Each named move below is a turn or a mirror, shown by a few rows before and after it. Which moves, in which order, take the first row of each later pair to the second? The first pair is answered.
G:
[  4  14  18   6  -5  11  -1  -7   9 -10  14   7  11  -9  -7  -2  16  24
  -4  -1 -11] => [ -3  13  13   6  -8  14  -1  -1   4 -11  12   9  15  -6  -3  -2  12  23
  -6   1 -17]
[ -4  22  12 -37  -8  18  -7 -21   9  -3 -10   3 -14   8 -36  14   3  34
   2  23   7] => [-26   6  -7  -3 -17  19  -8  17 -21 -21 -27  20  11  -6 -15  11 -18  27
  -5  23 -28]
[ 20  10  19 -16  15 -18   2 -22  29  -3  24 -26  -8  20 -12  -6   7  -6
  17  -2  33] => [ -7 -13 -15  34   8 -12   4  33 -13 -31   2  -2  26  -8  23 -14 -23 -15
   2  -8 -23]
Z:
[ -7   7  -4 -27 -20  21 -10 -12  -1   7  -9   7  -5   1  -3  -1   9  28
 -17  11 -11] => [ -2   7   3 -32 -12  18  -7 -24   8  17  -1   5 -14   6  -8  -2  16  20
 -19  12  -1]
[-17   4  -2  -1  11  -8   0  31 -30  -6 -34  -7   5  -5  14  -1  -9  22
   6  -2  11] => [-14   8   6 -15   1  -1  -5  29 -26  -8 -24  -4   7  -3   8   7  -7  40
  10  -1  10]
[  1  12  -1   0   5  -2   7   1  -1  -6  10 -11  -4  -7  -4  11   5  -4
  10  22  10] => [ -1  10  -1   1   7  -5   7   0  -3  -7   6 -11  -8  -8  -4   9   4  -3
   9  24   9]
[  2  -2  -4 -14  -5   6  -2   7   4  -7   8   5   1   0  -4  16   1   9
  11  14  10] => [  5  -1   0 -12   0   3  -2   3   8  -3  10   3  -5  -1  -5  13   7   2
  10   9  12]
S:
[-14   9 -10  12  16 -15  -7  15 -23 -15 -12 -21  10  -7  17 -10 -31 -47
   1 -13   3] => [  1  12  11  -8   9  -9 -11  17  -4 -37  14 -27  29  -2  -3   6 -35 -19
  24  -9   1]
[-12 -13 -10  17  -5   6  -2  17  -7 -14   3   2  20  -4   8   3 -18   2
 -10  -4 -22] => [  0 -14  10   2  -2   2  -8   0  17 -11  21   3  24   9 -10   5 -11  13
  -8   0 -16]
[-10   5   9 -11  -1   9 -30  25   3  -5  -1  -3  -9 -14  -5  14  -9  22
  -7  -2  -1] => [ -1   3  15 -12   3   4 -32   6  21   9   8   1 -20  -6 -11   5  -4  14
 -17  -1   8]
X:
[ -1   3  17  -6  14 -13   5 -24  15  31   7  -1 -25  -6  -8  12  11 -28
  20   1  10] => [-20   2   4   3  -4   5  -4 -25  -1  40  -1  26 -29 -10  -5   4  10 -14
 -13   0 -17]
[-15 -17 -24  12  -5   0  11 -30 -15  36   1  41  -9  -1   3 -17  20 -13
 -49  -7  -9] => [-22  -7 -42  16 -15   9  14  22 -45  -4 -20  23  15 -15  16   7  -5   0
  -9  -7 -31]
[ -4  -6  -3  26  11   2  11  24  -5 -37  -4  -6   5   2   3  19 -17  14
  28   3 -22] => [ 10  -6  17  16  24 -16  13  -2  27 -25  14 -15  -5   9  -7   8  -3  -2
  27   5   6]
Then:
Between the rows of a pair lie 2 to 3 moves.
[ 10  -9  13   2  17 -19   3  -5  16  -2  13 -13   5   9   4  -3   0 -19
   9  -7  15] => [-14  -5  -9   9  -2   7  -4   2 -14   6  -6  16   9  -2  17 -11  -7   0
 -25  -7 -18] => X X
[  8 -11  11   7   3 -10  -3   8  14 -27  20  -5  25   1 -11   2  -7  -3
  11  -2   6] => [  5  -9  -2   8  12 -12  -1 -20  17   8   7   4  -6   7  -3 -16  11 -23
 -18  -6  21] => X S G
[  1 -16 -15  17   5  -4   2 -12 -13  31 -27   4  -3   6   9 -12  -5 -13
 -18  12 -14] => [  6 -12 -16  16   5  -4   7  16 -24  -1 -30 -16  18  -1  12   9 -17  -5
  16  18 -18] => Z X
[-16  13 -29   6 -17   1  13  -4  -6   5 -31   8 -10 -11  15 -24  20  22
 -15 -30 -10] => [  1   3 -13   3 -17 -10  13  24   7 -34  -8  -9  25 -12   8  -3   3  35
  20 -26 -20] => X S G
[ -4  -3  -3  -1   7 -11   8 -22  30  23  -8  11 -24   3  -8  -1   4  -9
 -13   5   1] => [ -6   5  -9 -15  -8  10   2 -18  21  18 -14  16 -24   5 -12   8   2  20
 -14   5  -8] => X Z G
[ 19  25   1 -25  -4  11   9   1  -2 -10 -11 -25  -6  -2 -12  25  16  20
  32  -3  23] => [  6  22  -1 -20 -18  22  -4 -27  -2  21 -11  10 -19   5 -12   4  26  26
 -20  -5   5] => X X
[ 13   8  -9  -2   9  -2  -2  36  -4  -1 -10  -3  13 -12   0  32 -11  10
  21   3  -7] => [ 11  -6  -7  17  15 -16  -4  35  -1  -1  -4   4  19  -9   5  21 -16  -8
   7   4 -10] => X G
[ -2  34  -7 -24  -6  22   1   0 -18   5 -22 -18 -15  -1  -7  15   6  26
  16  -5   6] => [  6  27  -1 -25   7   5   5 -10  -1  10 -12 -26 -21   2  -7  10  12   5
  21  -4  23] => X Z
[  0  19 -11 -24 -17  21   2  15 -10 -18  13 -19   9  -2   0  36  -5  37
  29   6 -10] => [ 11   6  -4  -9  21 -24  19 -18  12  11  22 -29 -18   5   7  12   8 -25
  25   7  38] => X Z Z
[ 33  22  -8 -13  12 -28  18   0 -32  12 -18 -46 -10 -19  -1  -3  11  -2
  29   1  20] => [ 38   4   4  -1  21 -43  17  -7 -16  10   0 -41  -1 -16   1 -10   8 -17
  25   0  22] => S G X
[ -1 -24  -3  15 -19  -8   0  13 -11 -30  19  11  20   1   9   2 -21  -4
  -2   4 -20] => [-14  -7 -23  17 -12  -5   5  -7 -26   5 -10  14 -17   0  22 -14  -9 -20
 -25   0  -4] => G S X
[  0   5  29 -52 -16   5 -17  -6  22 -27 -15  36 -20  28   2   1   7  17
 -27 -23   5] => [ -9   9   6 -31  -2  -5  -6  -6   0  -9 -45  29 -45  19  24 -12  13 -16
 -33 -28  19] => Z S G
[  5  -2  -7  28  22 -21  11  25 -14  -9 -16 -25   1 -14  16   2  -8 -39
  35  -1  16] => [ 24  -4  35 -18   5 -10  -7  -9  33  -9  34 -13  11   7 -24   8   5   7
  29   5  14] => Z Z S
[-12  -1 -25 -20 -17  20 -11   2 -14  12  -7  22  -9 -22   5  -7  -4  21
 -34   0 -17] => [ -1   6 -11 -31  -3  12  -8 -25   4  29   2  14 -26 -12  -6  -5  14  13
 -30   4  10] => G Z
[-23 -13 -14  46   8  -7   4  10 -18  15 -24  26  -6 -22  17 -15   5 -30
 -21  -2   1] => [  6  15  16 -17   6   2  -1 -39  24  26   1   4 -30   0 -23   1  33   4
   2   7  37] => Z G
[ -9   2 -23  44  -2  -7  -1  38 -35  -7 -35  -5   9 -13  23   4 -20  -4
  -3 -15 -26] => [ 23  22   5   5  23 -26   7 -22  10  28 -18 -36 -35   7  -2   5  18 -17
  12 -12  39] => G Z
[-18  25 -39  17  -3  15   6   5 -43  26 -50   3 -24 -10  15  -7   5 -15
 -21  -9   2] => [-13  31 -34   6   1  13   7  -6 -37  32 -51  -1 -35  -7  10  -5  14 -14
 -16  -8  18] => G Z G
[ 14   7  15 -12  -2   0 -10  -7  -5  -5   7  -6   4   9 -11  19   0  12
  13   0   0] => [  3  -3   0  13  -2  -7 -10  11 -21 -10  -5   2  20   1   6   9  -7  -3
   4  -1 -17] => Z G
[ 12 -12  16 -20  11   1   6 -23  23   0   5   8  -3  11   1 -16  22 -17
  -2   9  19] => [ -8 -14  -6   7   4  12   4  -8  -6   4 -16  26  -5   0  22 -27  15 -24
 -25   3  -3] => Z X
[  8  21   4 -32 -24  34 -18  -9  -5   3   9  11   0   5 -20  19   8  48
  -9   0 -13] => [ -8  -3 -17  14 -25  26 -16  18 -29  -9  -5  30  19  -9   0   3 -12  24
 -23   0 -41] => Z G
[  6 -23  -3  38   7  12   6   4  19   8   4  29  31 -12  -5 -35 -11  10
 -36  -8  -7] => [ 24  -8  11  15  26   2  10 -23  42  22   9   1   1  -1 -18 -25   4   2
 -17  -2  35] => S G Z
[-10  13  -7 -12  -3  15  -4 -29   5  35 -11  11 -24  -3  -4 -13  20   6
 -29  -6   8] => [-23   6 -17   1 -15  21  -9  -6 -14  23 -20  20  -7 -11   8  -8   6  13
 -31  -6 -23] => G Z
[-16  -6 -32  39   9 -11  19  12 -12  -7  -2  10  12 -18  17 -17 -10 -11
 -10 -10  -8] => [  2  -1 -15  21  11 -22  26  17   6 -30  11 -16  25 -14   5   8 -14  -3
  27  -6   6] => Z X
[  0  -4   3  15 -21   3 -10  38  15 -21 -12  -3  10 -14  18  22 -11  24
  17   6 -23] => [ 23   4  25  -8  -3 -11  -6  -7  46   2   6 -18 -20  -1   3  16   9  11
  25   7  18] => G Z
[ 12  19  19 -25  -3  16 -12 -36  27  21   6  -2 -11  14 -25   8  33  45
  -8 -13  18] => [ -4  -6 -18  40  14 -15   5  38 -18 -31 -23 -18  30 -16  27   8 -10  -3
  24 -12  -8] => Z G X
[ 33  -2   4 -13  18  10   4   8   9 -32  15 -20  13   5 -21 -12  -2  19
  62  -3   4] => [ 36 -16  17  -4  30  -7   5 -15  26 -18  31 -15   5  11 -23 -31   4  -2
  39  -2  10] => G X
[  1  20  -4 -16   6   7   3   1   0   6 -11 -15 -17 -11   8  15   0   6
  29   6  18] => [-13  10 -12   1  -9  15  -7  18 -12  -2 -16  10   1 -17  16   7 -12  13
   7   9 -17] => X G Z
[ 25 -41  14 -11  27  -7  13  -2  12   5  21  -9  12  12 -18 -10  -7 -31
   4  10  28] => [  4 -53  -4  16  17  -4   6  15  -9   5  12  18  21   1  -6 -16 -16 -33
 -27   6  -1] => G X X
[-11 -27  -6  36   1 -16  -3  32  -1 -27   9  10  34  -6  14  -7 -25 -16
   3  -1 -32] => [  1 -28   8  26   9 -29   1  29  15 -32  22  -3  34  -5   5  -6 -22 -22
  18   1 -16] => X Z
[ 10   0  24  -7 -17   5 -13 -20  21  -3   8  18   7  21 -15  -1   4  11
  -8  -6  -9] => [  5   7   7   8   0  -4  -2 -29   6  19 -15  11 -18  15  -1 -13  12 -18
 -13 -12  10] => Z S G
[ -1 -10   8  14   1 -23  -3 -31  38  21  33  24  -5  19  -4  -4   2 -11
 -26  -6  -7] => [-19  23 -40  17   2  -4  10   7 -22  16 -35  -2 -26   4  23  14   2 -11
   1 -11  -1] => S G S
[  7   3  15 -15   7   4   2 -20  13  12   5 -11 -12   7   1  23   0  12
  15   3  19] => [-10 -14  -6  21   6  -1   3  13 -11   0 -12   2   5  -8  26  11 -15  -9
   8  -2  -5] => Z G
[  4   9  14 -21  -4  34   2   7  33  -7  17  21  17  13 -33 -12   0   0
 -15   6  -7] => [  8   1  16 -15  -1  31   4  24  31 -25  23   9  26   9 -29  -8  -8  -2
   2   6  -8] => G X Z
[-11   1   3   5   7  13  -7   8  -1 -29 -24 -17   2   5  10 -13 -20  35
  -3  16   1] => [ -8 -11  20   8  10   4 -13 -13  18 -19  -2   0   9  15   2 -26 -14  27
 -18  18   5] => S G S
[-11   9  -5 -10  -1  52  -1  41 -19 -26 -20 -22  17 -11  16  30  -7  34
  38  -6  -6] => [ -5  10   6 -23  -7  54  -5  32  -7 -31  -7 -16  21  -9   8  36  -2  45
  39   0  -6] => Z G
[  3  -1   3  -2   2   1  -9 -23  14  17   5   6  -9   1 -14  -3  13   7
 -14  -2   5] => [ -8   6 -19  12   3   4  -1  12 -19  -1 -23  -7   1 -10   7  10   0  -5
  10  -5   0] => S X
[-13   3 -14  -5 -15  26 -11  10 -12   5 -13  14   1   0  -6  -6  -2  22
 -20  -1 -16] => [  2  10  -4 -15  -8  15  -7 -19   8  21  -4   4 -19  10 -16 -12  13  11
 -14   2  15] => G Z
[  9   1 -22  -7   4  -3  15   1 -37 -12 -25 -28  -2   3   4  12  19  -7
  -5   8  15] => [  2  -9 -23   7   2  -4   9  -5 -38   0 -23 -11  -2   4   9  -2  19 -13
 -33   6   6] => X X G
[  4   2  -6  16  24  -8  14  13  -6  -6  -8 -18   1  -6   9  -7   1 -23
  20   4  22] => [ 12   0  20  -8  10  -1   0   1  17 -14  23 -12  12   4 -15   5   1   9
  26   7  16] => Z Z S
[  9  27 -14 -25  -1   5  20   1  -4   8 -15 -26 -19 -15 -13  15   4  -8
  28  -1  26] => [-16  10 -34  10  -3   1  18   9 -24  13 -31   0 -13 -22  11  -4  -4 -28
  -5  -3   1] => X Z G
[  4   9  19 -10 -26 -27   1 -17   6  21  -1  -5   1  24   9  10  30 -38
   4   5  -4] => [ -4   1  13  -1 -36 -17  -1  13 -10  -6  -3  -2  30  18  11  19  12 -20
  15   6 -32] => G S
[ 11 -28  17  19  12 -38   3 -16  29  -7  26   9  17   0   1 -14  -4 -30
  -7   7   3] => [ -3 -21   3  23   9 -27  -3 -26  21  14  13  22   2   1   5 -26   4 -28
 -33   1  -1] => X G Z
[-11  23  -1 -50   4  17  -8 -19 -12  13   9   8  -9  24  -7  -5  -2  40
   7  20 -20] => [ -1  24  -1 -53  10   7  -4  -8 -12  -5  11  -9  -5  25  -8   5  -3  38
  33  21  -6] => X X
